Each row is where one point has got to under a steady rotation. How many steps took it there?
The counts run from 0 to 955.
[-1.03 -0.63 -1.32  0.28  1.44  0.29 -0.74  0.91 -1.75  0.08 -0.80 -2.01
  0.05  0.77  0.64  0.20  0.49 -0.76 -0.37  2.11 -0.73  1.73  0.27  0.05
  0.28  1.70  2.09  0.13  1.26  2.12 -1.57 -0.19 -1.06  2.33  1.75  0.54
 -1.65  2.34  0.90 -0.67  0.52 -3.91  0.42 -0.63  0.82  0.47  0.63  0.04
 -2.42 -1.18  2.36  1.14  2.50  1.27 -0.14 -0.71  0.18 -0.12 -1.64  2.04
  0.35  0.49 -2.11  2.16  0.25  1.71  0.64  0.67 -1.46  2.83  1.43]
618
[-0.12  0.42 -1.53  0.39  1.31  0.09  0.63 -1.11 -0.89 -1.40 -1.73  1.27
  1.26  0.92 -0.38  1.52 -2.59  0.65  1.61 -1.85  0.77  0.44  0.57 -1.27
 -1.55  2.47 -0.26 -0.56  0.74 -0.80  1.16  0.47  0.45  0.28 -1.22  0.24
  2.63 -0.60 -0.94 -0.70  0.75  0.33  0.65  0.52  1.89 -2.53  2.49  1.23
 -0.26  1.11 -0.68 -2.19  0.08  0.31  1.55  2.44  0.92 -0.17 -1.93 -1.49
  2.00 -0.35 -0.17 -0.60  1.58  0.75  1.54 -0.61  0.19 -2.94  1.90]
683
[ 1.09  0.53  0.29  0.23 -0.33 -0.26  1.74 -2.03  1.91 -2.27 -1.15  0.09
  0.45 -0.70 -0.68  0.83  1.56  1.26 -0.80  1.87 -1.66  0.43  3.72 -0.80
 -0.83  1.29 -2.30  1.24 -1.41 -0.35  3.24  0.09 -0.04 -0.40  1.62  0.39
  2.06  1.54  0.53  1.19 -1.06  1.57 -2.52 -0.40 -0.35  1.25 -1.27 -0.52
 -1.71  0.43  2.33  0.66  0.24  0.95 -0.49  0.30 -0.57  1.90 -0.31 -1.47
  0.80 -0.59  1.06 -1.07 -0.70 -1.85 -0.84 -0.23  1.90  1.00 -1.93]
264
[ 0.08  0.61 -0.90 -1.17  1.23 -0.36  0.34  0.06 -0.61  0.00 -1.41  1.85
 -0.41  0.10 -1.16  1.39 -2.47 -0.07  1.59  0.23 -0.49  1.33 -0.27 -0.95
 -0.15 -0.60  1.30 -0.62  0.42  0.98 -0.02  0.37  0.84 -0.06 -1.04  1.54
  0.98 -2.01  0.27 -0.77  1.40 -2.02  1.12 -0.50 -0.54 -2.48  0.98  1.02
  2.31 -1.24 -0.60 -4.35 -1.50  0.29  0.89  3.63  0.27 -1.82 -0.47 -0.86
  0.47 -2.03  0.99 -0.22  1.68  0.73  3.11 -0.49 -1.01 -1.59  0.74]
794
[-1.21 -1.10  0.73 -0.79 -1.06 -0.07  0.44  1.70 -0.19  0.11 -0.64 -2.04
  0.24  2.03  2.46 -0.51  0.04 -0.84  2.20  1.77 -0.41  0.00 -0.41 -1.19
  1.27  0.49  1.47  0.74  0.58  1.22 -0.61  0.08  0.96  2.24 -0.72  0.45
 -1.14 -1.58  0.35  0.26 -0.21 -4.89  0.94  0.80 -0.71  0.59 -0.62  0.66
 -1.49 -0.89 -0.29  2.04  1.95  0.86  1.93 -0.98 -3.18  1.87  0.31 -1.33
 -1.22  0.03  0.09  3.15 -0.71 -0.44  0.40  0.28 -1.50  0.23  0.31]
334
[ 1.15  0.59 -0.81  0.47  0.11 -1.02  2.49 -0.98 -2.20 -0.44 -1.37  0.75
 -0.54 -0.13 -0.46  0.29 -0.20  2.89 -0.92  1.61 -2.82  2.45  0.93  0.91
 -0.13  1.34 -0.51 -1.53 -1.33  0.29  2.63  0.70  2.14  0.28 -0.04  1.98
 -1.21  0.60 -1.27 -0.74  1.87  0.91 -1.25 -1.38 -1.72 -1.10 -0.39  1.59
 -1.48  0.74  2.08 -0.25 -1.66 -1.18  2.40  0.59  0.66 -0.50 -2.16  0.80
 -0.33 -1.48 -0.30 -1.34  1.33 -1.25  1.51 -2.21 -0.26  1.30  0.58]
515
[ 0.61 -0.47 -1.61  2.00  0.00  0.29  0.37 -0.64  1.78 -0.91 -1.86 -0.47
  1.33 -1.93 -1.09 -1.15 -1.54 -1.09  1.88 -0.15  2.12 -0.07  3.00 -0.47
 -0.24 -1.42  0.62  2.04  0.12 -0.34  0.30 -1.58 -1.08  0.09 -0.78  0.22
  3.64  1.14  0.68 -0.28 -1.59  1.26  3.18  0.68 -0.45 -1.05  3.24 -0.93
  0.71 -1.25 -0.24 -1.11 -1.72  0.26  0.28  1.48  0.12  0.80 -1.39 -0.69
  2.21  1.55 -0.15 -1.64  1.13 -1.22 -0.26  0.84  0.24  0.63 -2.74]
856
[ 0.18 -0.35 -1.60  1.60  1.51  1.18 -2.39 -0.03  0.78 -1.58 -0.61 -1.87
  1.23  1.49  0.31  1.97  0.34 -1.64  1.93  1.21  0.87 -0.32  1.55 -0.55
 -0.50  1.01  0.90  1.51 -0.27  1.50 -1.38  0.19 -1.74  1.13  1.41 -0.70
  0.23  1.95  1.64  0.49 -2.65 -2.03  1.69  0.06  2.35  0.53  0.72 -1.85
 -1.41 -1.11  0.65  1.23  2.51  1.38 -2.48 -0.44 -0.81  1.28 -0.01 -0.67
  1.74  2.31 -1.21  0.38 -0.04  0.46 -1.49  1.97  0.04  1.17  0.11]
365
[-0.77  0.40  1.88 -2.05 -0.12  0.35  0.74 -1.09 -0.23  0.92 -3.84 -1.09
  1.24  3.03 -1.89 -1.05 -0.48 -1.34  1.07 -1.13  1.28  0.01 -0.11 -2.19
 -0.16 -0.35  1.78 -1.11  0.39  1.57 -0.94 -0.23  0.68  1.38 -1.25 -0.28
  0.44 -3.44  0.83 -2.11  0.81 -4.26  0.99 -0.59 -0.20 -1.43  0.27 -0.79
  0.06 -1.54 -1.07 -1.64  0.79 -0.03 -0.13  0.17  0.20 -0.61  1.75  0.70
 -0.09 -0.36 -0.65  0.89  2.39  0.13  2.60 -1.88 -1.47  0.75  1.01]
787
[ 2.08 -0.32 -0.89 -0.82 -0.05 -1.62  1.19 -0.02  0.47 -1.44 -0.15  0.70
 -0.69 -0.77 -0.65  1.80  0.12  1.52 -0.13  3.80 -3.57  2.00  2.31 -0.26
  0.52  0.19 -0.21 -1.10 -1.88  0.77  1.07  0.55  2.30  0.74  0.70  2.27
  1.23 -0.38  1.39 -0.18  0.70  0.04 -1.15 -1.53 -2.35 -0.30 -2.36  0.46
 -0.09 -0.08  2.20 -1.27 -2.43  0.22  0.37  1.44 -0.66 -0.51  0.09 -1.08
 -1.39 -1.69  0.44 -0.56  1.19 -2.08  2.78 -1.32  0.94  1.55 -1.45]
147
[ 0.90  0.80 -0.72  0.59 -0.37  1.08  1.02 -1.47  0.36 -1.49 -1.36  0.93
 -0.08  2.03 -0.30  0.74  0.58  1.69  2.62 -0.90  2.51 -0.42  1.33 -1.32
 -1.26 -0.37 -0.93  1.53 -0.57 -2.22  2.80  0.42  1.16 -0.53  0.13 -0.02
  2.14 -1.95 -0.25 -0.95  0.96  1.75  0.15  0.06  1.42 -1.17  2.37 -0.76
 -0.07  1.66  0.29  1.23 -1.48  2.57  1.26 -1.44 -1.24  1.77 -1.12  0.58
  2.88  1.83  0.65 -1.76  1.04 -0.98  0.36 -0.49 -1.34 -1.45  1.04]
571
[-0.44 -0.71 -0.11 -0.11 -0.32  0.39 -1.67  1.75  1.02 -0.49  1.39 -1.31
  0.54 -0.73  0.78 -1.12  1.20 -2.18  0.83  2.25 -0.82  0.10  0.81 -0.20
  0.84 -1.17  1.54  1.54  1.06  2.03 -1.75 -0.89 -1.32  1.91  1.69  0.42
 -2.30  0.64  2.08 -0.04 -1.78 -4.13  0.62  0.18 -0.62  1.30 -0.18 -1.43
  0.21 -2.50  1.21  1.15  1.18  1.56 -1.62  0.08 -2.39  0.76  0.46  0.27
 -0.69  0.27 -0.72  1.73  0.03 -0.44 -0.30  2.18 -0.81  2.22 -1.57]
728
[ 1.28  1.34 -1.30  0.94 -1.47 -0.17  1.56 -1.40  0.92 -1.14  2.40  2.43
 -0.62  0.43  0.75  0.38 -0.05  1.14  3.38  0.16  0.14 -0.63  1.44 -0.66
 -1.76 -0.25 -1.74  1.43 -0.97  0.36  2.55 -0.93  0.06 -2.15 -0.49  0.91
 -0.49 -1.88 -2.22  0.98  0.44  2.50  1.29  0.77  0.64  0.03  1.94  0.56
 -0.11  1.83 -1.05  0.41  0.45 -0.16  0.62  1.64 -1.41  1.06 -2.55 -0.98
  0.78 -0.61  1.76 -2.14 -0.82 -1.16 -2.06  2.25  0.49 -3.54 -0.12]
574
[ 0.65 -0.94 -0.70  1.42 -1.02 -0.53  0.93 -0.75  1.20 -0.45  0.42 -0.36
  1.34 -0.20  0.52 -1.88  0.77  1.23 -0.93  2.23 -0.08 -0.73  2.24  2.25
 -1.08  1.50 -1.80  0.22 -2.11  0.58  2.21  1.20  0.23 -0.51  0.36  1.25
 -0.25  0.69  0.05  0.58 -2.41  2.82  0.60  0.10 -0.50  1.61 -2.25 -0.71
 -1.35  0.03  1.29  1.12  0.01 -1.93 -1.21  0.16 -1.64  0.10 -1.50 -2.62
 -0.16 -0.70  0.47 -1.46 -0.32 -3.03 -1.96 -1.45  2.77  0.44 -1.09]
268
[ 0.62 -1.90  0.56  0.74  0.75  0.03 -2.71  2.15  0.01 -1.24  1.12 -0.73
  1.41  0.19  0.01  1.69  0.31 -0.13  0.34  2.01 -2.87  0.67  0.14  0.18
 -0.32 -0.19  0.48  0.74 -0.13  0.33 -0.56  0.49 -0.01  2.87  1.29  1.33
 -1.65  1.60  2.14 -1.21 -2.04 -1.45 -0.94 -0.23 -0.88 -0.88 -0.01 -1.60
  1.90 -2.36  0.64  0.07 -2.68  0.16 -1.69  0.75 -1.14 -1.48  1.39 -0.60
  0.16 -0.13 -1.75  0.71  3.55  0.48  1.43 -0.22 -1.38  2.08 -1.15]
731
[ 0.56 -1.28  2.80  0.83 -0.24  0.21 -1.42  0.67  1.29 -1.55  0.74 -0.75
  2.30  1.90  0.53  0.56  0.29 -0.38  1.29  0.96 -2.75 -1.30  0.90 -0.82
 -2.10  0.91 -1.16  0.74 -0.24 -0.15  0.67  1.12 -0.25  2.52 -0.24 -0.31
 -1.70  0.73  1.24 -0.71 -2.97  0.09 -2.18 -0.09  0.28  0.35 -0.08 -1.81
  0.26 -0.69 -1.73  1.35 -0.66 -1.96 -1.22  0.26 -1.01  1.03  1.97 -2.76
  0.49 -0.22 -1.02 -0.04  2.51 -1.03  0.85  0.93 -0.67  1.06 -1.61]
842
[ 0.26 -0.89  0.76 -0.87  0.07  0.37 -0.46  1.23  0.51 -0.97 -1.05 -1.65
 -0.93  1.12  1.00  1.41 -0.67 -0.71  2.40  2.30 -1.00  0.87  0.95 -2.43
  1.84 -0.42  1.33  1.26  0.36  0.08 -0.49  0.26  1.47  2.80 -0.20  0.90
  0.91 -1.18  1.58 -0.05  0.11 -4.24 -0.04 -0.75 -1.40 -0.34 -0.25  0.20
  0.19 -1.09 -0.08  0.63  0.42  2.87  1.68 -0.54 -3.20  2.04  1.45 -1.19
 -0.26 -0.01  0.72  2.34  0.02 -0.86  1.98  1.55 -2.28  0.73 -1.22]
339
[ 1.35 -0.80  0.13  1.32  1.74  0.39  0.11 -0.34  0.32 -1.37 -4.34 -1.21
  1.52  2.31 -0.93  1.52 -0.39  1.08  0.93  1.11 -0.62 -0.51  1.51 -1.57
 -0.81  0.80 -1.27 -0.66 -2.67 -0.18  1.39  2.59  1.53  0.31 -0.33 -0.63
  1.91  0.05  0.86 -1.34 -1.78  0.45 -0.38 -1.38  0.51 -0.40 -1.13  0.38
 -0.04 -0.98  0.80 -0.01 -1.60 -1.42 -1.19 -0.03 -1.90 -0.05  1.96 -3.23
  1.47 -0.15 -0.50 -1.17  0.64 -1.90  0.85 -2.61 -0.68  2.27  0.62]
651
[-1.18 -1.69  0.78  1.77 -1.76 -0.47  0.31 -0.68  0.82 -1.71  0.53  0.24
  2.36  1.36  1.34 -2.17  0.08  1.23  0.65 -0.53  1.75 -2.11  0.67  1.02
 -1.32  1.94 -1.15  1.80  0.58 -2.56  2.62  1.19 -0.55  0.98  0.10  0.14
  0.79 -0.06  0.39 -0.46 -2.14  2.17  0.80  1.58  0.26  0.10  1.37 -0.97
 -0.51  1.13 -0.90  1.24 -0.84 -0.26  0.77 -1.18 -0.87  0.97 -1.40 -1.61
  2.13  0.87  0.18  0.83  2.12 -1.12 -0.98 -2.58  1.93 -1.09  0.50]
946
[-0.84 -0.33  1.33 -2.23 -1.10  0.37 -1.40 -0.36  1.18 -0.82  1.23  1.01
  1.03 -0.36  0.31 -1.06  1.26 -0.01 -0.80  1.10 -0.18 -0.13 -0.20 -0.21
 -0.55  0.11 -0.12  2.05  0.46  0.02  0.87 -0.04 -0.29  0.46  2.65  0.79
 -1.45 -1.57  2.46 -0.71 -2.40 -2.52 -2.89  1.22  0.11  1.23 -1.07 -1.65
  2.49 -1.19  0.17 -0.95 -0.43  2.15 -1.93  1.55 -1.94 -2.50  1.07 -0.33
  0.09 -0.96  1.51  2.14  1.89  0.87  0.39 -0.59  1.45 -0.62  0.33]
922
[ 0.09  0.84  0.85  1.17 -0.19  0.88  1.64 -1.58 -1.01  0.19 -1.77 -0.98
  1.72  3.75 -1.36 -1.31  2.38 -0.04  1.07 -0.20 -0.28 -0.24  1.09 -0.56
 -0.95  1.06 -0.19 -1.38 -1.35  2.88  0.38  0.00 -0.75  0.24  0.21 -0.74
 -2.32 -1.58 -1.39  0.29  0.87 -1.30  1.16 -1.72  1.39  0.28 -0.68 -1.94
 -3.72  0.17  0.56  2.11  2.38 -1.45 -0.58 -1.37  1.59  1.19  0.60  1.41
 -0.11  0.53 -1.04 -2.50  0.48 -0.22 -1.11 -0.27 -0.27  1.93  1.20]
391
[-0.82  0.81  0.70  0.56 -0.83 -0.16  2.40 -1.58 -1.00  1.61 -1.79 -0.23
  1.28  0.91 -0.07 -4.30 -0.47  0.43  0.22 -0.86  1.31 -1.49  0.59  1.55
 -1.11  0.69 -1.12 -1.21 -0.77  1.74  1.00 -0.37 -0.30 -0.83 -1.52  0.02
 -2.05 -2.00 -1.56 -0.15 -0.90  0.36  2.55  0.32 -0.75 -0.61 -0.29  0.26
 -0.41 -0.90 -1.62 -0.87  1.57 -4.86  0.24  1.61  0.40 -1.08 -1.35 -1.17
 -0.91 -1.25  0.10 -1.30  0.16 -1.36 -1.08 -1.97  1.08 -0.13  0.52]
778
[-1.04 -0.38 -0.92  0.85 -0.45 -1.31  0.16 -0.33 -1.25  0.08  2.89  0.87
  2.03 -0.37 -1.04 -1.34  0.82 -1.34  1.22 -0.44 -2.64 -0.53 -0.41  1.97
 -0.54  1.17  1.21 -0.47  0.58  2.19 -0.48 -1.10 -1.67  1.26 -0.81  1.25
 -2.22 -0.35 -0.33  1.42  1.67 -2.12  3.27  0.19  0.41 -0.59  0.39 -1.65
 -3.26  0.60 -0.08 -1.05  1.46 -1.15 -0.37  1.55  1.57 -0.25 -2.14  1.38
 -1.05  0.05 -0.87 -0.08  1.34  1.53 -0.06  0.29  3.08 -1.32 -0.69]
500
[-0.67 -0.14  0.13 -0.57 -0.86 -1.73  3.35 -0.16 -1.68 -0.06 -1.35 -0.29
  1.69 -1.26  0.09 -2.71  0.52 -0.32  2.02  0.09 -0.11 -1.11 -0.63  0.56
  1.61 -1.35  1.34  0.93  0.25  1.62  2.15  0.25 -0.20  0.76 -0.74  1.16
 -1.36 -1.05 -0.79 -0.02  2.46 -3.46  2.62  0.31 -2.16 -1.47 -0.49  1.03
 -1.85 -0.63 -0.32 -1.22  0.29 -1.86  1.19  0.58 -0.48  0.23  0.20  1.76
 -0.78 -0.81  0.53  1.33 -0.02  0.02  0.22 -3.73  0.90  0.37 -0.75]
893
[ 0.36  0.15 -2.90  0.92  1.28  0.10 -0.91 -0.01  0.26 -1.46  0.98  1.58
 -0.64  0.07  1.29  3.11 -1.42  1.72  1.61  0.91 -0.21  0.38  0.79 -1.20
 -1.39  1.73 -1.89  1.59 -0.53 -0.05  1.75  1.09 -0.06 -1.49  1.07  0.16
 -0.25  0.73 -0.38 -0.02 -1.55  1.27  0.49  0.08  2.23 -0.10  0.85  0.97
  0.63  0.55  0.27  0.35  0.40  1.48 -1.03  2.47 -2.50  0.09 -2.34 -4.00
  1.63 -0.46  0.97 -0.68 -0.56  0.37 -1.41  2.15  0.14 -2.62  1.17]
937
[-0.40 -0.04 -0.16  0.43  0.51  0.77 -0.89  1.98 -2.17  1.03 -0.23 -1.03
  0.29  1.64  0.74  0.05 -1.91  0.36  0.99  0.78 -1.22  1.61 -0.83 -0.12
 -0.61  0.68  1.07 -0.68  0.71  1.10 -1.24 -0.55  0.58  2.36 -1.12  1.02
 -4.11 -0.16 -0.71 -1.25  0.08 -2.00 -0.36 -0.84 -0.89 -2.58  1.46  0.42
  1.26 -0.90 -0.44  0.76 -1.09 -1.77  2.49  0.76 -0.29 -1.21 -0.57 -0.05
 -0.63 -0.86 -2.16 -0.05  2.75  0.30  2.62  1.19 -3.76  1.13  1.40]
225
[ 1.44  0.31  0.17  0.71  0.36  1.33 -0.89 -0.61  2.73 -1.47 -0.95 -0.91
  0.41  1.52 -1.74  2.26  0.10 -1.44  1.34  0.57 -0.80  0.34  3.36 -2.71
 -0.98  0.24 -0.76  0.74 -0.74  0.17 -0.71 -0.67 -0.54  0.88 -0.21 -0.28
  2.95  0.03  1.64  0.01 -2.32  0.04 -1.43 -0.79  0.67  0.53  0.96 -1.92
 -0.31 -0.63  0.39  0.21  0.28  1.74 -0.84  0.38 -0.64  2.40  1.10 -1.60
  1.37  0.42 -0.45 -1.36  1.01 -1.45  0.94  3.34 -0.81  0.25 -2.03]
849
[-0.07  0.21 -0.96  0.75 -0.31 -0.30  1.63  0.07 -0.03  0.47 -0.37  0.30
  0.07 -2.66 -0.17 -2.41 -2.69 -0.61  0.78  0.48 -0.53  1.42  0.97  0.66
  0.55 -0.94  0.76  1.35  1.83  0.34  0.15 -2.27 -0.57  0.69 -1.34  1.29
  0.06  0.96  0.07 -0.15  0.61 -0.83  1.98  0.71 -2.49 -2.14  3.06  1.28
  1.62 -1.44 -0.56 -2.05 -1.71 -1.30  2.76  2.60  0.79 -0.14 -2.58  0.93
 -0.17 -1.32 -0.03 -0.23  1.21  0.04  1.05  1.37 -0.64 -0.26 -1.46]
604
[ 0.14  1.32 -0.90 -1.06 -0.54  0.65  0.75 -1.20 -1.43  0.27 -0.44  1.53
 -0.71  3.09 -0.89  0.99  0.92  1.42  1.25 -0.41  0.61  1.41 -0.21 -1.38
 -0.90  0.96  0.88 -0.33 -0.21  0.27 -0.21 -0.49  1.19  0.22  0.79  0.93
 -0.73 -3.15 -0.32 -1.07  2.91 -2.05 -0.45 -0.65  1.77 -1.23  0.80 -1.07
 -0.69  0.93  1.46  0.10 -0.50  3.73  0.80 -0.69 -0.35 -0.70 -0.75  2.73
  0.73  0.91 -0.30 -0.06  1.97  1.51  2.35 -0.41 -1.64 -1.28  2.88]
312
[-1.58 -1.96  0.34 -0.16 -1.84 -0.79 -0.41  0.86 -0.99 -1.11  2.11  1.34
  1.14  0.15  2.46 -1.82  0.81  2.18  0.54  1.51  0.28 -0.83 -1.44  2.30
 -0.64  0.53 -0.43  1.95  1.06 -2.04  2.33  1.08  0.43  1.07  1.83  1.63
 -2.94 -0.01  0.46 -1.22 -1.41  0.41 -0.44  1.82 -0.19  0.34 -0.72 -0.51
  0.75  0.08 -0.04  1.15 -2.05  0.80  0.37 -0.24 -2.62 -1.97 -1.23 -0.81
  0.39  0.33  0.84  2.97  1.57  0.12 -0.16 -3.47  1.12 -0.96  1.20]
441
[ 1.32  0.83 -1.73 -0.89 -0.22 -0.82  2.47 -0.20  1.01 -0.59 -1.73 -0.10
 -1.93 -1.62 -0.31 -0.06  0.04 -0.05  0.74  3.77 -0.57  1.69  2.60 -1.12
  2.28 -1.59  0.17  0.91 -1.07  1.50  0.64 -0.60  0.98 -0.27  1.28  1.48
  1.46 -0.89  0.47  0.51  0.15 -2.10  0.86 -0.63 -2.39 -0.05 -1.30  1.05
 -0.80 -1.50  2.41 -0.53  0.11  1.79  0.56  1.45 -2.20  1.33 -0.64 -0.44
 -1.00 -0.66  1.34 -0.16 -2.56 -1.93  0.30 -0.51 -0.14  1.48 -2.08]
149
